Each path below is one point turned by a fixed rotation once a step. After each direction that follows a path, write how fast that rotation turns it, in deg/step (0 if it stays still).
Each turn is a multiple of 5 degrees from 10 to 175, or 0.
Each row of a path follows its step; steps can be skipped.

step 0: [ 16   4   4  -4 -13  10  -9  -1 -15  13  12  -6  -2  -3 -11 -12   6   6
   5   2  -4  17  -1  11   0  -5  13  -6   7   9  -1  -3  -5 -13  -4   1
  -2 -16  -5   1   4  16   5   2  11  14  11  -8  10 -10  15   7  -1   0
 -17  -5]
step 1: [  6 -15 -10 -20 -11   7  -6   4 -13  18  -5 -17   3   9   5   7  -6  -2
   1   5  15  -2   6   3   5  -1  21  -1   3 -13   2   8  17   3  -2  -3
  -2   4   3  -5   3  -7  12 -18  -8  -8  -8   3  -7  11  -3  -2   4   5
   9 -11]
step 3: [-10   3  -8  12   8  -7   4   3   4  -2  15  -9  -5   8  -9  -1 -11 -13
   3   8  14   6  -8   9 -15   4   9  -7  -5  -2  11  -4   4  16  -6  -6
   4   9   5  -9  14 -11   1  -1  -6 -15  -9   9 -15   2  11   3  -9  -1
 -13  18]
step 4: [-14   6   9   0  -3   1   9   0  -3  -1 -15   3  -4 -12  -8  -7  14 -13
  12  -5  -7   1 -19  -2  -5   3   4  12  11  -2   1  -6   2  -6  -8  20
  -3  12   4  -6 -16 -14   1   5  21 -11   9   8  -4 -10  -4   2 -10  -4
  11  -2]
step 5: [ -8  -3  -6  -1  -4  -3 -11  -6  -8  -2  14   6  -6  -3 -10   2   2   2
 -13   9   8  17   4   1  -2   6  -3  -5  10   6  12  13   4 -11  15   4
  -4  -9  13  -6   1  -7  -1  12   9  16 -17  17  10 -12  18   7   3  -7
   4   3]
step 6: [-13  -6  -9 -23  -3 -21   3   9  -1   6 -11  -3  19  11   2  -2   3  12
   6 -11  -5  14  10  -7   7  10  -6   8  12   4  11  -3  -3   3  -2   4
  -8  12  -2   6   5  -5  -3  -2  -3  -2   2  -4  -6   3   7  -9   0  12
  13 -16]
step 10: [ -5  -6   2   7   1   0   1 -18 -17 -11   1   4  -4   1 -17   6   4  -1
 -20  11  -8   2   7 -17   7  11 -12  -6  -1 -17   4 -14   2   9   3 -11
   1  -2  -9   2   0  -5 -12 -11   6   2  -6   2  17  12  16   0   2  -6
  -9   2]
step 14: [  0   9 -10   3  10  19   7  14  15   3  -2  -2   5   2   4   7 -14  16
  -3  21  -1 -12 -11   3 -12  12   1  -2  10  -2  -3  -6  -6 -14  -8   0
   4   4   5  10  -3  -1   0  -3   3   7  14  11  -8  21   5   5   5   7
  -4  12]
step 21: [-10  -1  10  -5  -9   2   2 -13   9   6 -18   1  15   8  -4  -8  -1   9
  -5   0  -5  -3  16  13   9  10   1  -1 -11 -20 -11   7   6  -3  -7  -7
  -2  -7  15  -4 -10  17   2   2  10   6  -5  -9   0   0   7  11  -8  10
 -17   7]
step 22: [ -4 -15   6  10  11 -11  -6  23  -2  11 -19   9 -10  14   1  -7  -7   0
  -7  -3  17   5  -5  -7  -2  -8  -4   7 -20  -6  -6  -3   4  -2   3 -10
   7  -7 -12  -2   5  -8   4 -15   3   8 -13   0   3   6 -10  -5  -7 -10
   2   0]
Directions:
[ 3 -2  2 -1 -5 -1  1  2  6  2 -2 -2 -1  3  1 -1  0 -1 -1 -2 -2  0 -3 -4
  0  1 -2  1  1  0 -3 -1  2 -5 -2  4 -1  1  0  2 -2 -3  0 -7 -2  0  1  4
 -4  1 -3  0  2 -7  2  1]
140
[ 1 -2  1  2 -1  0  2 -5 -2  0 -3 -2 -1  1  1  1  0  1 -1 -1 -1 -2  0 -5
 -1 -4  0 -4  3  0  0 -1  1  2  5 -4  3 -3  1  1  5  0  0  5  5  2  5  2
 -2 -3  0 -2  0 -6  1  0]
140
[-3 -4  1 -5 -3  4 -4  1 -1 -9  4 -1  1 -1  1 -2 -2 -1 -2  2 -1  2  2 -1
  2 -1 -1  4 -3 -2 -2  2  1  1  1  0  2  0  0 -2 -3  2  0  3  3  0  3  0
  2  3 -2 -1 -3 -4  2  4]
130
[ 3 -3  2  1 -2  1 -3 -4 -2  1  1  3  3  3  4  1  0  0 -1  3  2  0  2  0
  4  2 -3  0 -2 -1  4  1  1  3 -2  1  3  1  6  2  0 -6 -3 -3  3 -5  2  2
 -3  0  1  2  2  4 -2  2]
160
[-3  0 -1 -2 -3 -3 -3 -4  1  1  0  0  2  1  0  3 -3 -1 -1 -3 -2 -3  2 -1
  0  2  5  4  0  0 -2 -2  1  1 -2 -2 -3  4 -4 -2  3 -1  2  4  1  3  2  6
 -3 -1 -6  4  1  5 -3  0]
145
[ 0  2  4  3 -1  2 -2  1  0  0 -3 -4  4 -3 -5  3  1  2  2  3 -4  4  2 -5
 -2  1 -2 -1 -1  3 -3  1 -3 -1  0  0  1 -1 -2  0  4  0  3 -2  2 -3 -3 -1
 -6  2  1 -1 -5  3 -2  3]
100
[ 0 -2 -1 -1 -1  0 -8  2 -2  1  0 -4 -2 -5  2  5  2  5 -2  3  2  0 -1  1
  2  6  0 -5  2 -1  0 -2 -1 -1 -1 -2 -1  3 -4  3 -2  1  0 -1  2  0  2  5
  4 -1  0 -2  2 -1  3 -2]
80

step 0: [  9 -10  19   7   5  13   7   8 -17  17  10  11 -17   6  -7  12  14 -14
  -1   7  -3 -11  12  -1  -6  -9   4  -1   1   0   7   0   7   4  -7  -3
   0  -4 -15   5   1   0  -2   4 -17  -3  -6  -2   9  16  12  -1  -7   1
 -11  14]
step 1: [ 21   6   8  17  -7   7  -2   7  13   8   3   4   2   8   3  11  16   2
   0  10   1   5  -7   1 -10   4  -6  16  -9  -7  12   2   4  11   0   0
   5  -2  -1  -7  11   3   0   9 -15  -5 -22  16  -2  17  -5   4  15  10
  -1  15]
step 3: [ -8   0  -3  18   3  10  -3   7  -6   2  -5   7   2   0  -6  10  17   0
   3  -1   1   0   0 -15  -3  -6  -5  -2   9   2  10  13   5  -5   9  12
  -1  15  -7  21  12   1 -11   1   5   4  -1  21  11  -3  -4   8  -2  30
  -1  13]
step 4: [  0   4   0   9   9  21  -8  -9  -5  -4   2  12   9 -14  -6  10  12  -6
  -8  -5  20   3  15  -6  -5 -13   8  12 -13   1   8  10  -5   9   6  -3
 -17 -16  -3  14  -7  -7  -6  -3  -9  11  -7   6   0  10  -1  -2   5  17
   2  -4]
step 7: [  1  -8  13 -11   4   8  -5   2   1  12  -5   7 -17  -9   6  23  10 -12
   1 -10  15   2   9   6  -7  -1  -1 -10  -1   2  -4  -1  18   8  -5   8
  -2  -4   2  -1   5   7  -1 -14 -12   2   1   7  15 -13   4  18   4  16
 -16  -3]
step 8: [  5  11   4  11  -4  10  -3   5   3   6   0  21   6  17  -5  10   3 -12
  10 -13 -12   4   6   6 -24  -4   1  -2   2  -2  -7   7   6  13 -20   6
  -9  -9   0  -2   2  10  -1   6 -12  11  -3  -5   1  10 -11   3  10  13
 -15  -5]
step 11: [ -2 -18  10  11 -16  18   7   1   3  16   4   6   6   8  -5   8   5  10
   9   0  10  -7   3   7 -10 -19   8  -3 -16   8  -2   2   3   1   7 -11
  -5  -3  -1  18  -9   1  -4   8   2   5 -10  11  10   4   5  17 -11  14
  -6  -6]
step 13: [ -8  10   5  26  -4  11   0  -1  -9  11  10  -9  19 -11   6  11  16 -13
   0   4   4   1   8   9  -5   9  -8   0 -17 -13   4  -4   3   1  17   5
  -2  -7  -1  10  -8   6   2 -14  -4   4 -14   0 -12  12   2   2   1   9
   5  -1]
step 14: [  0   8  11   5 -10   8   6   4  -1  -1   2  -8   2  -1  -3   2   9   7
 -14 -10  13  -1  -7  16  -2   5 -14   7   5  -4 -10   1   9   1  15   6
 -12  -7   5   4   4  16 -21 -16  -7   4   6  16  -7 -12   0  17  -2  24
  -1   5]
step 21: [  0   4  13  17  -7  -1  20   8 -16  -2  12   2   6   6   4 -10  19  -2
   2   4   2   8   2   0 -10   5   2  12   3  -5  -1   4   4   1  -7 -14
 -11 -11   0  17  15  -1 -10 -10  -5   1  -4  15  -1   9  -3  -5  -2  13
   9  22]
Directions:
[ 0  0  4 -2 -1 -5  1 -3  2 -1 -1 -5  4  4 -2  4  0  3  5  2  2  2 -2 -1
  4  1 -2  2 -1 -2 -1 -3  2 -1  3  1 -1  3  0  2 -1  3 -4 -1  1 -4  4  3
  4 -5  2  3 -1  0 -1 -2]
90
[-2 -2  2 -3  2  0  2  6  0  0  2  3 -4  0 -2 -2  2  1 -2  1  3 -4 -1  0
  3 -4  0  1 -1  3 -5  0  3 -3  1  4  4 -4  0  4  0  3  4 -4 -1 -4 -1  0
 -1 -4  2  2  1 -2  0  4]
160
[ 2 -3  2 -2 -2 -3  3  7 -1 -1  1 -2  0  3  0  0 -2 -1  4  3 -2  2 -1  1
 -5 -1  0 -3 -1  2 -2  0  2  0 -6 -5  2  1  0  0 -2 -2  0 -2 -3 -3 -4  4
  3  3 -1 -3  1 -2 -3 -3]
35
[ 1  0 -2 -2  0 -1  2 -1 -1 -4  1  0 -1  0 -4  5  1 -4 -2  0  3  0 -2 -2
  3 -2  5  3  5 -1  6 -2 -2  0 -1 -1  3 -2 -2  1  5 -1 -1  1 -2 -4  2  4
  2  2 -1 -5  4  3  3  2]
20
[ 3 -3  3  3  5 -1 -3  1  1  4 -1  1  2 -8  0  2 -1 -1 -2 -1  4  4 -3  0
  1  2  0  3  0  3  4  1 -1  1 -1  3  3  3  0  1 -1  4 -3 -3  0 -3 -4  0
 -1  3  1  0  0 -3 -3 -3]
115
[ 1  5 -1 -1 -1  2  1 -3  3 -1 -3  0  2  0  0 -1 -1 -1 -5  0 -3  1 -3 -4
  0  1 -7 -1  4  6  0  1  0  1 -4 -1  4 -1  1  0 -3 -2 -1  1 -4 -5 -1  1
 -1 -1 -1  6  0  4  1  1]
170
[-2 -4 -3 -1 -1  3  3 -2  1  1 -2  0 -2 -5 -2  2 -2  5  1 -1 -2 -3 -3  2
  2  1 -2 -6  2  3  0  1  4 -1  4 -3  2 -2  2 -2  6  1 -3 -1  3  3 -1  4
  2  0 -2 -1  1  0 -2 -1]
90

step 1: [  1  -2   6   0  -3  -2   8 -15  -3 -11   5   0   9   1   6   4  10  18
   4   8 -24  12   5   1   8  13  -8  -4  -6  -9  -5   8 -11  11   3   3
  15 -22   2   2  16 -15  -9   9   6   0  -8  19  -3   1   5   0   9  -4
   3   4]
step 2: [ -6   5   3   4   6   2   3   3   1  -2 -11  10  -1   6  16  -7  -3   0
   2 -14  -2   4   0  -7 -17  13  -4  19  -1  -3   3   1   9  -3 -18  -4
  10  -1   3  -7  -6   6   2   3  35  -3   0   2   4  -7  -5  11  -8  12
  19  -9]
step 5: [-17 -11 -13  -5   9   9  15  -1   4   0   9  -7  -3   9   2 -21  -1   4
  -6  -1   0   4  -1   9   1  12   6  -2  18   9  10   6  -1   0   0  -3
  -2  -4  15 -10   0  -1 -11   3   7  -1   7  -7 -17  -7 -10  21  17  11
  10  -1]
step 6: [  3 -10   2  -7 -17  -5 -10 -13  -9  10   6   8 -15  16 -10  -4 -11 -10
  -1   2  15   3  14  11  13   0  -1   1  -3 -11  -5  -3   5  -7   9 -10
   3   3  10  10 -12   6  11   0  18  -6  12   7  -7  -3   9   7  -3 -15
  -1 -14]
step 7: [ 11  -9   6  13   0 -18 -16  -6  -1 -16 -12  -6   7  -5  -4 -11  -4  -7
  -4  -4   7  -7  -7  -9   5   2   4  -6   2 -19   9   1  -4  16  -1 -10
   0   1  -2  15  21  18 -16  -6  -6   8  -4   9   4   3  13  -6   4   4
  -8  -9]
step 9: [  5   4  -5   0 -12 -14  20 -10  -8   1   9   2  -9  16  -1   8   2   8
 -12   4  -1  -9  15 -14   1   9  14  -8   2  -3   2  -7  -1 -19  10  10
  -8   6  -2  -3  -7  -2   8  14 -15   3  12  -4   7  -3  -4  19  -6  -5
  -6 -13]
step 11: [-17 -10   0  -1  17  18  -4   1   9  -1  -2  15   9  -2  -9  -9 -11  -2
   1   2   7 -19 -16  26  -7   3   3  -4  -3   1   4   8 -15 -15   0  17
  -5   8  -6   9   6   0  -9  -4  -4  10  -3   7   5  -2  -2  -4  -6  -4
  -1   2]
step 13: [  2  18   1  -6  14  -7   4  -8   6 -20   3  -2   4  -2   8   2  19   1
   8  -3   1   8   7 -15   0 -26   2 -17  10  -3 -10  -4   6   3  -1   3
  -4  -1  13  -4 -13  -2 -13  -6  -4   7 -10  13  -3   3  -5  -4   2  -6
 -11 -17]
step 14: [ -6   9  16  -3   4   9  -7 -27   5  -8   1   5  16   2   2   0  -7   5
  10  -4 -24  -4   4  18  -1  -4   2   3  -1   2   8   2   7  -7  -5   5
  25  -7  -7   0   0 -18  -5  11   4   6  10   5   2  -9   1 -10 -10  -2
  -2  11]
step 20: [  8  -9   1  10 -15  -8  -1  -9  -7 -10  -4  -7   7   8  -1 -10  -4  -5
  14   8  -4  -1   3 -10  10  14 -13  -8  16   3  16  22  -6  10  -2   2
   8  -5  -2   8  25  -2   1   0   4   3 -15  -5 -12 -14   3  -2   1   1
  -1   6]
Directions:
[ 3  1 -1 -3 -3 -3 -2  2 -1  1  4 -3 -1  3  2 -1 -6 -2  0 -1 -4  1  1  1
  0  1 -1  6  0  1 -2  4  0  0 -6  3 -2  0 -1 -4  0 -3 -3 -1  1 -2 -5  3
  1  4 -2 -1  3  1 -3  1]
20
[ 3  3 -5 -3 -1 -4  3  5  1  2 -4 -3 -2 -2 -1  3  2 -2  1  0  0 -5 -2  1
  2 -1  2  0  2  3  3  4 -6 -1  1 -2 -2  0  1  1  5 -1  2 -3  0  5 -4  0
 -2 -1  2 -3 -2  1  3  3]
90
[-5  1  2  0  1 -2  5  5  1  3 -1 -3  3  4 -1 -1  2 -1  0  3  2  0  5 -4
 -1  4 -3 -1  0  3 -1  0 -3  1  3  4  2  1 -2 -2 -3  3  1  2  1 -1  0  7
 -2 -3  3 -2  5  2  1  1]
100
[ 0  2  0  1  2 -6 -2 -2 -3  0  1  3 -2 -1 -2  4 -4  4  2  0  4  0  0 -3
  3 -4 -1 -3 -1 -5 -3 -4 -6  3 -1  0  3  0  0 -2 -1  1  0  1 -1  1 -1  0
 -4  1 -4 -3  4  2 -1  2]
115
